One hidden turn or mirror swaps the rows below in pairs. Which row is each named row swapped with?
The rows were stretched afterwards, more along some directions than others.
fol: [  2  14   5  24  21  12 -11 -20 -21   3 -17  48 -29  23 -17  20 -16 -34]
zuri: [-12  44   9  -9  -4  -8 -28   8  23  -5  -2   3  -5   5  25   2 -40 -22]
sepub: [ 14 -16  23 -21 -18 -11 -19  -1   6 -22  34  -7  -2  -9  -4   1  18  -9]
sosol: [  5  -4  10 -51   9   4 -28  -6  -5  31 -21  20 -15   9 -19   7  16  -2]
veb: [  2  13   3  32  18   6  -2 -21 -20  -2  -6  38 -19  17  -7  16 -22 -38]
motil: [-15  34   3   4   1 -29 -18   5  34 -18  24 -27  11  -1  36 -16 -38   3]
Kapo: [ 13  12  35 -22  -1   8 -27   9  -5   1  -1   0 -20  -4   1  12  32  45]
veva: [  9 -25  21 -19 -15 -11  17  -7   0 -17  34 -30  26  13 -12 -18  52  33]
kub: [ 12  12  31 -17  -3   5 -23   9  -6  -3   9  -9 -10  -2  11   9  39  52]
pof: [ -8   1  -8  16  -4  21 -13   3 -32  31 -49   3 -11  -3  -6  20   1 -33]
zefep: [  9 -28  22 -23 -22  -1  11  -4  -3 -18  14 -31  24  20 -19  -6  54  31]
simu: [  0  16  35 -26 -20  24 -44   9 -14   0 -15   3 -18  -6   5  25  44  19]
fubu: [ 13  -3  -4  33  10   1  26  -5   1  11 -22  20   9  25 -41   0 -32 -22]
silur: [  4 -34  -2 -26 -15  19   4   3 -26  -4 -19 -22   7   8  -5  21  49  12]
beb: [ -3   7  -4  20   2  17 -24  -5 -30  24 -52   7 -12   4 -14  28  -5 -35]
dun: [  3   4   6  35  18 -34  13 -17  17  -8  15 -12  18  -9   5 -12 -44 -15]
faz: [ 17  -8   5  53   7  -7  30  -4  -5   5  -8  10  18  15 -39  -7 -28 -15]
gapuv: [  3 -33   2 -46  -8   2  -6   0 -15   3  -2 -30  12   1   1   5  50  22]
balal: [ 15 -16  -1  50  -8  -1  -3 -14 -11 -11 -15  23  -3  10 -40  13 -21 -34]
nolef: [  7 -11  20 -24 -21  -4 -27   3   7 -20  22  -6  -6  -5  -2   2  16 -18]
Muf: [ -4  52  11 -20  10   7 -40   1  22  12 -22  43 -24  12  -1  12 -42 -33]
rinor: [  3  -9  15  27  10 -11   0  -3   3  -6  25 -23  15 -12   9 -17   6  54]
dumin: [  8 -32  18 -27 -21   0  13  -2  -5 -13  17 -30  23  15 -18  -5  59  34]
pideb: [ -6  45  10  -3  -3 -20 -30  14  33  -4   8   2  -1   0  17   0 -41 -15]
notu: [-22  43   7  11   1 -22 -25   9  26  -3  13  -9   5  -8  34  -7 -44 -17]
gesi: [  0  44   9   1   1 -13 -22   8  26   1   2   1  -4   0  19   4 -45 -17]
Met: [-28  22  -4  24  -2 -32 -11   1  29 -19  37 -37  25 -14  35 -23 -25   4]
velu: [ 12  -9  15 -52   4   6 -35  -7  -7  20 -20   5  -9   9 -17  10  28   8]
valuv: [  7   4  30 -12   3   2 -16   8  -1   0  17 -19  -5 -14  18  -5  31  56]
bez: [ 19  -5   3  31  10   2  25  -7   1   7 -23  17   9  29 -47  -1 -25 -12]
sul: [  5  33  10 -38  16   6 -38   1  14  32 -32  52 -32  16 -20   7 -31 -29]
godi: [  4 -11  -3 -14  -3  -2  -4 -26   3 -23  19   9  -3  25 -17  -6  27  -4]
mor: [  3  -5 -18   4  18  -2  14  -5  -5  24 -37  12  -3  14 -16  14 -37 -27]
tiz: [ 12   9  37 -24  -9   1 -25   6  -6  -4  12 -16  -7  -7  12  15  42  50]
Gobu: [  5  -4 -15  18  21  -1   1  -4 -13  26 -41  21  -3  10 -26  18 -33 -31]
nur: [-10  11  18 -14 -20  29 -37   9 -32  16 -35   2 -22  -4   4  27  43  -5]
Maret: [  9 -39  19  12 -10  -6  24 -14 -13 -23  30 -63  31 -19  31 -17  40  44]
mubuv: [  7 -39   3 -43 -12   4   6   2 -14   6  -4 -35   8   0   1  10  50  30]
Zon: [ 11  -3 -11 -24  21  -6  -2  -3  10  14 -28  34  -6  24 -35  15 -30 -26]
fof: [ 11   0  27   8   3  -9 -13   6  -1 -10  16 -26  -1  -9  12  -3  22  60]

balal is swapped with godi
bez is swapped with zefep
dumin is swapped with fubu

One hidden turn or mirror swaps the rows below in pairs. Which row is each named row swapped with?
The rows were stretched afterwards, more along some directions than others.
gog: [ 12 -12   4  -1  16  42   9   2  40 -45  -5 -26  -5  17  -6 -25 -29 -14
  20  20   2  -3  14  18   4]
Tebop: [  0   6 -41   5   8  26   5 -25  42  -9  13 -15   5  10  32  -6 -33  -8
  -3  32 -20  10  31  17 -16]
kinav: [  7  -2  11  17   9  30  23 -15  25 -49   9   1  13  22 -49 -37 -17   1
  23  -7   1  -9  -3  60 -24]
rovu: [-15 -35 -14 -14  -6 -47 -12 -14 -11  15  16  15 -11  14   3 -20  -8  29
   7 -23 -18  21 -33   9  19]
Per: [  7 -22  11 -13  31  26   5   4  26 -29  -7 -10   9 -18 -36  -8  -4  -5
   8   3  18  17  15  16 -10]
gara: [-21  -1   6   0  13 -12 -25   8 -18 -15 -12   9 -50   6   3  29   3 -17
 -11  12 -16 -24 -52 -39  32]
savi: [ 18 -18 -11 -22  22 -22  -3  15  27  -3 -21   3   1  -1  11  12  20  37
 -13 -24   1 -17 -14  -5 -25]
gibi: [ -6 -12  -8  11  40  17  -4  19   8 -16 -28  -1 -13   7  20  13  -6 -23
  -1  43  18 -28  22  -5  -2]
Demu: [ 14  11   0   2   3  26   2 -11  14   0   0 -44  21 -11  15 -38 -28 -16
  22   7  13  21  46   7  -7]
lale: [ 22  17 -44   3 -24  37   6   9  14   0  13 -33   4  -7  10 -27 -43 -21
   1  -5   0  22  29  37  25]
kasik: [-14 -36   2  -1  -4 -17  -7  -3  17   3  19  20  -1  26  11  -9  19  55
   9 -14 -19 -18 -23 -27 -20]
Turon: [ 19   0 -42 -11  29  34  31   8  26 -13 -28 -18  -8  14  -6  10 -19   9
   8 -20  25  -9   5  39 -37]
nes: [-20  -8   8  -2 -12  -2 -26 -20  -9 -11  21 -38 -10   7  37 -40 -38 -34
  18  27  -2  -6  -1  -2  30]
Gavif: [  8   3 -41 -19  38  42  13  35   4 -14 -32 -14   6 -11 -16  49  -1  13
  16 -18  23 -11  13  12 -11]
dubor: [-21  -5  16  -5 -10  16  -2   5  -8 -24 -16  41 -12   5 -38   0   3   7
  15 -11 -24 -14  -6  12   8]
batur: [ -2   7  17 -20   3  -9  18  11  44 -21   5  18   8 -11 -15 -26  -2  39
 -12 -28   2 -10  19  29 -35]
mer: [-15  -3  10   7 -10  10   0   1  16  -4 -24  32  -7 -20 -39   4  20  33
   9 -26 -37  -1  20  20 -27]
bogat: [ -7  -7  -9  27  15  18  10 -18   0   0 -10 -12   4  -3  13   8 -20   1
   4  50  31   0  23   5  25]
niteb: [ -2  -2  16  11  40 -14  -2  20  -8  -5 -40  46  11 -13   0  34  23  18
 -10  28  21 -17  15 -29   4]
detov: [ 13  20 -28 -26  -1   1  24  10  37   2  -5 -16  14 -11  19  10 -10  31
 -10  -7  19 -22  13   4 -32]
lipo: [-17  42  20  30  -1   6 -23   3 -17  11   0  42  -9 -21  -8  31   9 -15
  -1  25 -11 -10  -5 -22  25]
ligal: [ 10  -8 -14 -10  32  56  27  11  11 -46 -28 -22   4  18 -38  17 -24 -12
  15  -3  45  -1  12  18 -35]
Faraz: [  7 -40 -16 -42  19 -20  10  16  20  -1   0 -16   4  11  16  -3   2   8
  -1  -6  10  19  14 -31   5]
vana: [-11 -32  21 -16  -8 -58  -4 -20  27   9  13   4   1   2  11 -33   4  20
 -25   8  -7  11 -15 -22 -16]
kib: [ 16 -34  -5   4   4 -13  -1 -20  10  -4  13   7 -10   8 -43 -16   4   0
 -13   7 -20  35 -22   2   6]
Gopab: [  6   2 -43   5  31 -27   1  20  20 -10 -32  15   7   3 -19   1  10  12
 -20 -12 -14  14  -2  31 -33]
Pas: [ -3 -15  -6 -13 -13 -27  -6 -23   2  30   0 -19  -6   5  35 -19   3  19
   9  -2 -14  -7   0 -10  -4]
tor: [ 20  13  -7  21  11  -4  18   5   4  -5 -23  -4   8 -19 -50  23 -10   8
 -12  10  20   2  13  21   8]
lup: [-14   1  -8  28  17  13 -14   4   0   9 -12  -8  -2   4  16   8  13  -2
  30  12 -18 -24   3  -3   8]
lis: [  8  14 -15  30   7 -10  27   6  -7  23   4  12  22 -19 -25 -12 -13 -17
   3  32  16   8  43  43  24]
votug: [ -5   0   9  10 -10  12   0  -6 -10   5   8 -16  -9  -3  20 -16 -29 -31
  20  49   6  -7  16 -11  58]
tuf: [ -1  13 -22  41   9 -21   8   6 -23  11  -2  27   5   4 -18  12 -10 -14
  -1  38  -2  11  21   7  37]
Rar: [ 19 -11  -7  -8   7  23  24 -10  30 -11   1 -14   1 -13 -13 -26 -11   4
  -5 -24  35  16  14  50 -35]
vom: [ -7  12  16  23  29  32  13  18  38 -13  -8  -1   4 -12 -26  12   9  -1
  16   5   9 -16  44  25 -26]
ropom: [-10 -16 -33  -3   0 -12 -19 -25  28 -10  10 -45 -39  30  25 -32 -36 -16
  -9  17 -41  30 -14   0   8]
Vibu: [ 20  17 -37  -3 -28  14  -1 -10  23   0  12  -9  -7 -22  21  -6 -15   7
 -24 -14 -14  16 -12  19   8]
Gomoz: [ 34  23 -31  29  31  -7  33  27  25  -8 -20   9  52 -13 -54  -6 -12   5
  -3  -3  28  27  37  52 -31]
dete: [-23   9  12   6 -15  -6  -5 -43  22 -15  34  -1 -14  14  33 -16 -15  -4
  -4  33 -11  -8 -23   6  14]
vabo: [  9 -36 -11 -13  20  -5  11  -7  46 -22   3 -28   1   8   8 -32 -28  -4
 -11  11  27  32   8   2 -13]
Pido: [-16 -17  22  28  18   0   8  11 -17   7 -18   5  -6  -7   3  18  -5  -4
   9  31  50 -21  10 -34  25]
Pimep: [  8  -5  12  30  16  -3  13  22  17  12 -16  -9   9  -7   3  11   9  16
 -11   8  37 -28  18 -19 -20]
relan: [-24   2  26 -33 -34 -13 -29 -20   8 -21   8  -8 -45  -4  17 -27   8  -7
  -8 -28 -41 -25 -31   2  -7]
sep: [-15 -22  12  34   9 -20  12  -1  -7  21 -15  31   2 -14 -17   0  11  36
   2  -1  28   2  31  29  -5]
Kedop: [  3  11   2  28   6 -13  18 -11 -22   4   1  37  23   4 -39 -10   4 -11
   9  17  10   7 -13  10  -3]
ral: [ -5 -31 -24   2  11 -34  -6  15 -35  19   7  15   7  -2  -1  19 -10  -4
 -13  25  29  31   0 -23  45]
Luzu: [-18 -32 -40 -40   2  -3  -9 -35   5 -14  13 -10 -12  31  25  -5 -16  19
   7   3 -26  21 -38   0   6]
kefi: [  4   8  23  21   9  14  11  21   7  -1 -22 -21  22  -7 -27   3 -13  -4
  23 -10  37 -11  21 -18  -6]
lozef: [-12  14 -19   9 -14 -17 -12 -14 -31  12   4  -3  -9   3   7 -18  -2 -23
   5  -1 -16   2 -33   4   9]
bepeb: [-15 -23  -6  31  -6 -10   1 -14 -19  11  19  -3  -4   7 -14 -40   6  -9
   7  21   5  -8 -16  14  -7]
vono: [ -8 -11   6 -15   7  11  16   3  -8 -17 -13 -21  -4  24  26  22  -9  12
  20   3  36 -35  -6 -38  16]
vovu: [ -1  10 -28 -41   6 -17  -8 -24  41 -22  -2 -16  -2  -1  30 -16 -11  -9
  -9  10 -28   4 -29  19  -8]
fitab: [-13 -29 -20 -21  12  15 -19 -22  35 -13  -6  -2 -18  27  30   1 -14  40
   0 -12 -18  12  -6   1 -23]
duv: [ 10  -5 -38  15  24 -27  19  13  30 -19 -13  -1  17  -6 -21 -14  -4  18
 -31  16  26  -4   1  48 -34]
rir: [  7 -24 -19 -21  23 -43  -4  21  19   6 -12  31   8   0 -10  17  35  39
 -10 -33 -12 -11 -26 -11 -31]
Moto: [-17   2  14  38 -16  19  16 -11   4  19  20   2  -5  16  22 -30  -8  28
  17   6   5 -25  32   7  -5]
zem: [ -8  12  -1 -23   9  19 -15  17  -8  17 -17   2  -9 -31  12  38  -3  11
   5 -19  16 -10  11 -17  10]
Bel: [ 18  22  -5  -1   8  33  17  -1  13 -50   4  -8   4  10 -51 -15 -22 -31
  16 -10  -2   6  -5  33 -14]
fuvat: [-12  -6 -19  27 -12 -13 -22   4   6  25  -4  -9 -37   4  48  -5  11   5
 -18   9 -26 -17  21   0  10]
Fegat: [  5  33 -11  17   8  30  -8 -10  53 -25  -1  -6   3   4 -12 -11 -22  -3
   0   6 -23  24  25  31 -31]
gikin: [-21  23  27   3   9  19 -11  11  -5 -29  -3  28   8 -24 -23  35   0   2
  20  -7  -6 -38  -4  -8   3]
Miz: [  6 -32 -13 -12  15 -56  -1  -3  24  12  -2  24   7  10  16  -4   0   4
 -38  27   7  30 -22 -41  11]
nolu: [  4   6 -35 -10 -13 -20   8 -21  14  16   2 -24   7  13  33  -9 -13  20
   5 -10  -2 -13 -12   5 -18]

Turon is swapped with rovu
bepeb is swapped with duv
votug is swapped with gog
lale is swapped with dubor
lis is swapped with kinav
Vibu is swapped with mer
kasik is swapped with detov
lup is swapped with vovu

